In the rows, zero is written as 128.
Each path is a new rotation, seen through one point. The rows after it are directions, each followed by how far the rotation turns it, in deg/step (0 if it stays put).
Each turn is a multiple of 5 degrees from 10 to 175, or 0.
Each row of a path follows its step; steps can be skipped.
path 1
step 1: [140 116 134 131 134 143 127 113 123 126 131 125 131 119 117 126 127 121
 128 138 138 134 120 133 131 117 126 133 133 129 128 129 130 126 125 138
 121 129 128 126 122 131]
step 2: [135 131 125 131 122 126 126 125 128 129 128 128 124 125 127 139 125 118
 139 124 115 129 129 132 131 126 138 121 123 132 115 136 128 116 136 116
 141 134 136 124 128 119]
step 5: [134 116 118 119 129 122 118 139 118 121 131 134 128 127 129 143 121 127
 123 114 126 127 133 130 137 125 120 130 136 129 135 127 127 125 137 126
 135 131 126 135 132 133]
step 9: [132 119 135 126 140 125 136 122 136 136 130 126 122 116 131 122 130 139
 120 132 127 124 132 139 140 129 133 134 132 128 125 120 134 119 123 131
 137 126 132 120 116 128]
step 10: [124 122 119 125 119 128 133 134 125 136 126 128 135 134 121 134 122 124
 138 116 130 125 128 137 123 110 130 125 122 121 110 129 122 135 124 129
 134 123 129 125 127 134]
step 15: [114 126 139 114 129 123 124 132 138 140 138 126 128 127 122 123 133 136
 130 119 125 124 132 125 132 131 130 128 115 127 128 136 126 137 121 128
 119 128 136 132 119 124]
step 17: [130 133 126 125 133 132 133 138 140 132 128 118 131 125 117 134 123 130
 127 132 122 129 129 135 135 142 135 133 123 131 131 122 134 128 126 125
 141 126 116 122 134 144]
step 19: [123 128 133 131 123 136 116 122 129 125 119 124 142 142 130 126 124 119
 124 138 135 123 122 120 123 138 123 127 132 121 126 131 127 128 123 134
 134 119 119 129 116 125]
step 20: [134 125 136 122 134 121 128 123 138 122 124 126 121 126 127 122 135 127
 138 118 126 127 116 115 135 127 135 138 134 138 132 141 131 125 123 130
 137 136 131 123 132 136]
step 22: [110 138 126 146 141 130 134 126 138 127 127 121 128 133 135 130 122 121
 134 121 131 130 136 124 122 126 128 130 129 129 129 123 128 131 115 128
 125 133 118 134 128 130]
[130 124 130 128 129 129 124 130 127 128 124 129 130 126 126 131 130 130
 131 127 132 130 128 127 127 128 131 126 127 128 127 131 126 129 126 129
 129 128 128 129 126 124] : 80
[124 132 130 128 129 129 128 128 128 125 122 125 127 128 130 127 129 129
 129 128 128 129 124 125 127 129 127 128 127 129 129 128 127 131 128 125
 126 130 124 125 128 128] : 10
[130 127 125 127 128 130 124 127 130 127 127 126 125 131 128 131 128 127
 128 127 125 130 125 129 127 130 132 128 130 128 126 129 127 126 130 129
 127 129 126 131 132 132] : 120
[128 125 130 131 125 127 128 129 127 130 127 126 124 125 130 129 129 129
 124 128 127 127 126 127 128 133 128 128 128 125 127 126 128 130 125 127
 127 130 133 128 130 128] : 120
path 2
step 1: [128 122 129 133 129 138 126 122 121 137 135 122 131 127 131 139 121 137
 131 124 127 136 135 139 127 140 128 125 122 122 114 123 129 119 131 123
 132 124 118 121 138 133]
step 2: [123 123 116 128 121 138 129 127 126 142 130 130 134 131 116 127 132 130
 120 125 131 129 132 122 125 132 119 131 133 122 134 133 140 125 128 131
 136 108 131 134 123 128]
step 4: [124 125 131 130 116 129 126 119 121 122 127 132 128 137 127 138 123 129
 141 123 121 123 130 141 126 125 129 124 120 145 132 135 126 128 129 127
 123 132 113 126 134 136]
step 7: [133 128 117 123 129 140 132 118 129 133 131 124 115 134 109 137 130 133
 134 133 121 125 128 139 124 128 117 124 119 131 123 127 124 119 136 127
 126 128 126 126 120 131]
step 8: [130 123 133 125 119 123 129 112 126 135 124 137 131 134 118 127 134 127
 119 135 136 126 137 131 135 126 129 110 125 124 131 124 127 133 127 128
 124 113 130 127 127 118]
step 11: [136 131 135 131 133 132 137 119 123 143 131 140 132 130 127 127 126 137
 130 116 132 130 122 135 119 121 131 125 140 122 125 122 123 139 127 132
 116 120 128 127 128 126]
step 13: [130 125 116 124 127 138 124 127 127 131 138 122 134 126 123 122 124 122
 125 139 137 128 137 138 126 124 134 120 111 129 129 142 121 119 119 123
 128 128 132 128 125 128]
step 18: [130 125 124 130 129 120 128 125 143 142 125 133 130 127 130 127 117 129
 116 127 127 117 126 138 139 138 122 129 126 141 127 132 120 122 128 128
 128 126 140 128 120 131]
step 19: [132 135 122 128 119 130 124 122 120 131 124 127 130 136 132 120 141 119
 134 118 137 127 136 136 125 130 133 120 125 144 127 128 123 118 132 123
 128 132 126 126 116 134]
step 22: [142 121 115 119 134 135 132 129 133 140 126 117 120 127 128 130 132 133
 131 116 137 129 126 127 124 120 120 120 129 133 141 124 131 125 128 126
 134 128 118 127 124 131]
[127 128 127 128 126 127 130 128 126 129 128 127 126 127 131 127 127 132
 129 127 128 125 125 129 128 127 130 131 131 134 127 132 128 133 125 130
 126 128 130 128 128 128] : 55
[126 123 128 127 125 129 130 125 130 126 126 130 125 132 129 127 129 129
 126 125 130 125 129 127 128 130 129 131 127 130 128 127 129 127 133 127
 130 130 128 126 127 129] : 25
[128 130 127 129 129 125 128 126 129 130 125 127 128 129 126 127 128 132
 127 127 127 125 130 127 130 127 131 129 127 126 126 128 129 125 124 130
 131 134 127 131 129 131] : 120
[129 128 128 126 128 132 128 128 127 127 125 128 128 125 125 129 135 128
 127 124 130 126 130 129 127 127 128 127 129 126 129 131 127 130 124 128
 129 126 128 125 127 131] : 125
path 3
step 1: [130 121 125 118 129 123 134 141 126 135 139 129 132 128 131 130 117 127
 134 125 123 123 133 125 128 117 126 109 141 130 120 138 130 119 128 138
 122 134 132 134 130 132]
step 4: [132 121 134 131 130 131 130 136 140 136 129 126 134 136 126 130 130 122
 120 136 116 123 128 118 126 108 116 125 128 117 128 124 134 119 134 121
 128 126 125 122 133 119]
step 5: [139 125 125 126 136 134 137 129 142 134 138 126 127 131 134 129 117 129
 131 128 120 109 128 130 118 123 129 132 130 124 133 124 130 128 136 130
 119 140 139 120 131 126]
step 6: [124 128 130 138 133 129 131 122 141 129 139 132 128 128 135 130 129 128
 136 133 120 130 127 129 138 124 113 120 131 126 143 116 130 128 128 142
 130 145 131 129 130 128]
step 8: [120 128 138 122 113 124 134 129 125 140 131 132 129 131 133 132 121 129
 129 130 120 121 114 130 135 120 120 126 128 117 129 132 130 126 139 145
 121 123 131 117 129 124]
step 17: [125 126 123 132 129 115 133 133 130 130 130 125 138 127 136 132 125 118
 130 126 115 126 129 133 130 132 130 113 134 119 137 128 147 129 119 137
 129 139 123 126 133 127]
step 18: [128 128 121 130 129 125 128 135 123 131 127 151 133 134 125 123 116 124
 135 124 120 117 130 139 128 127 122 117 133 122 131 127 130 127 138 125
 127 132 113 137 136 126]
step 19: [129 132 131 135 123 136 138 132 129 138 129 136 140 133 127 129 132 126
 118 134 121 126 116 139 130 113 123 135 137 120 129 138 138 128 132 128
 131 131 119 125 131 116]
step 21: [130 125 138 126 136 137 129 119 130 132 130 123 136 136 129 129 124 128
 131 133 124 128 129 137 123 129 121 120 134 125 145 110 140 117 138 129
 130 135 127 125 135 122]
step 25: [126 128 141 131 120 134 135 128 129 124 129 131 131 118 121 127 119 122
 123 114 127 124 114 139 128 128 118 114 132 125 140 133 130 127 129 132
 138 135 119 118 132 130]
[127 130 132 130 128 128 129 126 128 127 127 127 129 130 127 127 131 127
 127 130 129 132 127 127 129 127 124 125 126 126 130 127 130 127 126 132
 130 125 126 123 128 125] : 170
[130 128 131 128 131 131 127 128 125 128 131 127 127 127 127 132 128 125
 124 128 129 131 129 131 125 128 131 126 127 129 130 130 125 129 128 128
 129 127 126 130 131 129] : 10
[129 129 128 127 126 126 130 128 128 126 129 128 124 126 125 126 128 128
 126 128 125 128 133 132 132 127 127 129 130 128 127 124 127 129 129 128
 132 126 126 129 129 125] : 95
[131 130 128 131 130 129 126 127 128 125 125 129 130 130 126 127 126 125
 127 130 128 126 128 129 125 123 130 130 132 126 127 127 128 125 125 126
 127 128 126 129 124 127] : 45
[126 128 129 126 126 131 125 125 131 129 130 129 125 125 130 128 126 127
 129 127 129 129 123 129 128 129 128 132 129 126 132 125 128 125 129 130
 128 125 127 129 126 129] : 25
path 4
step 3: [133 123 135 135 141 133 128 118 128 118 127 123 121 127 121 128 136 124
 124 121 126 120 126 123 120 122 125 135 140 123 131 128 117 132 133 113
 135 129 131 138 140 117]
step 7: [132 126 136 135 120 126 122 114 121 128 126 137 123 127 123 136 123 124
 129 124 142 128 116 128 107 129 130 126 134 122 127 132 131 134 136 118
 132 130 120 131 122 121]
step 10: [139 122 139 135 137 127 123 115 125 137 132 132 118 142 127 128 129 129
 132 120 134 130 124 131 112 131 127 129 127 116 137 129 126 130 130 117
 118 131 134 125 120 126]
step 13: [132 108 135 134 139 126 126 121 123 138 123 123 119 125 123 127 123 138
 141 128 128 133 120 116 117 137 126 122 124 121 131 132 126 135 123 124
 130 124 134 121 123 129]
step 15: [123 130 119 137 133 137 119 123 132 129 128 121 128 120 124 127 123 137
 137 134 144 120 122 123 115 135 136 137 137 122 135 129 128 129 129 115
 134 125 124 123 117 123]
step 17: [135 125 135 136 133 137 126 131 140 135 138 132 137 121 116 132 118 140
 130 113 135 123 124 123 121 127 135 129 122 134 133 130 124 135 124 121
 124 123 142 131 121 127]
step 19: [128 127 131 134 121 131 133 133 138 123 127 134 123 124 114 132 130 137
 144 123 133 124 127 125 124 137 119 127 138 128 128 139 132 128 137 127
 128 126 141 113 120 117]
step 23: [119 128 118 137 120 128 131 120 135 135 127 123 131 125 111 126 131 138
 132 129 130 111 128 117 122 138 128 133 129 133 133 132 115 124 128 131
 125 114 122 131 129 121]
step 24: [130 126 132 126 121 123 128 148 127 134 129 126 133 125 125 128 134 139
 133 121 124 134 127 128 115 134 125 135 135 124 143 134 127 136 116 131
 132 118 131 135 115 127]
step 25: [133 130 140 141 123 123 131 128 137 135 126 122 121 130 119 126 125 138
 126 112 126 126 132 136 117 135 134 132 120 129 117 122 122 129 137 123
 127 113 130 123 121 126]
[127 130 129 128 124 129 124 131 127 128 130 128 129 128 126 128 127 128
 128 126 130 130 123 129 128 123 124 128 127 130 128 126 129 129 130 126
 126 131 128 129 123 129] : 145
[128 127 130 125 127 129 125 130 126 128 127 126 124 129 128 128 130 127
 128 126 125 127 129 130 129 126 130 130 130 132 125 130 129 126 129 129
 126 126 124 133 130 127] : 10
[130 130 124 127 130 130 127 127 129 126 131 127 128 127 129 128 129 124
 128 128 129 125 126 127 127 128 128 133 127 133 131 126 124 131 126 129
 130 126 127 128 129 130] : 125
[131 128 130 128 126 128 130 130 131 125 132 130 130 127 129 131 122 127
 124 128 130 129 130 128 126 130 130 130 129 130 125 130 131 126 127 128
 128 127 127 127 127 128] : 140
[125 131 127 128 127 122 131 131 133 126 127 126 126 128 126 126 128 131
 126 127 127 128 128 130 127 129 127 129 127 129 127 126 127 127 125 131
 129 127 129 130 126 127] : 10
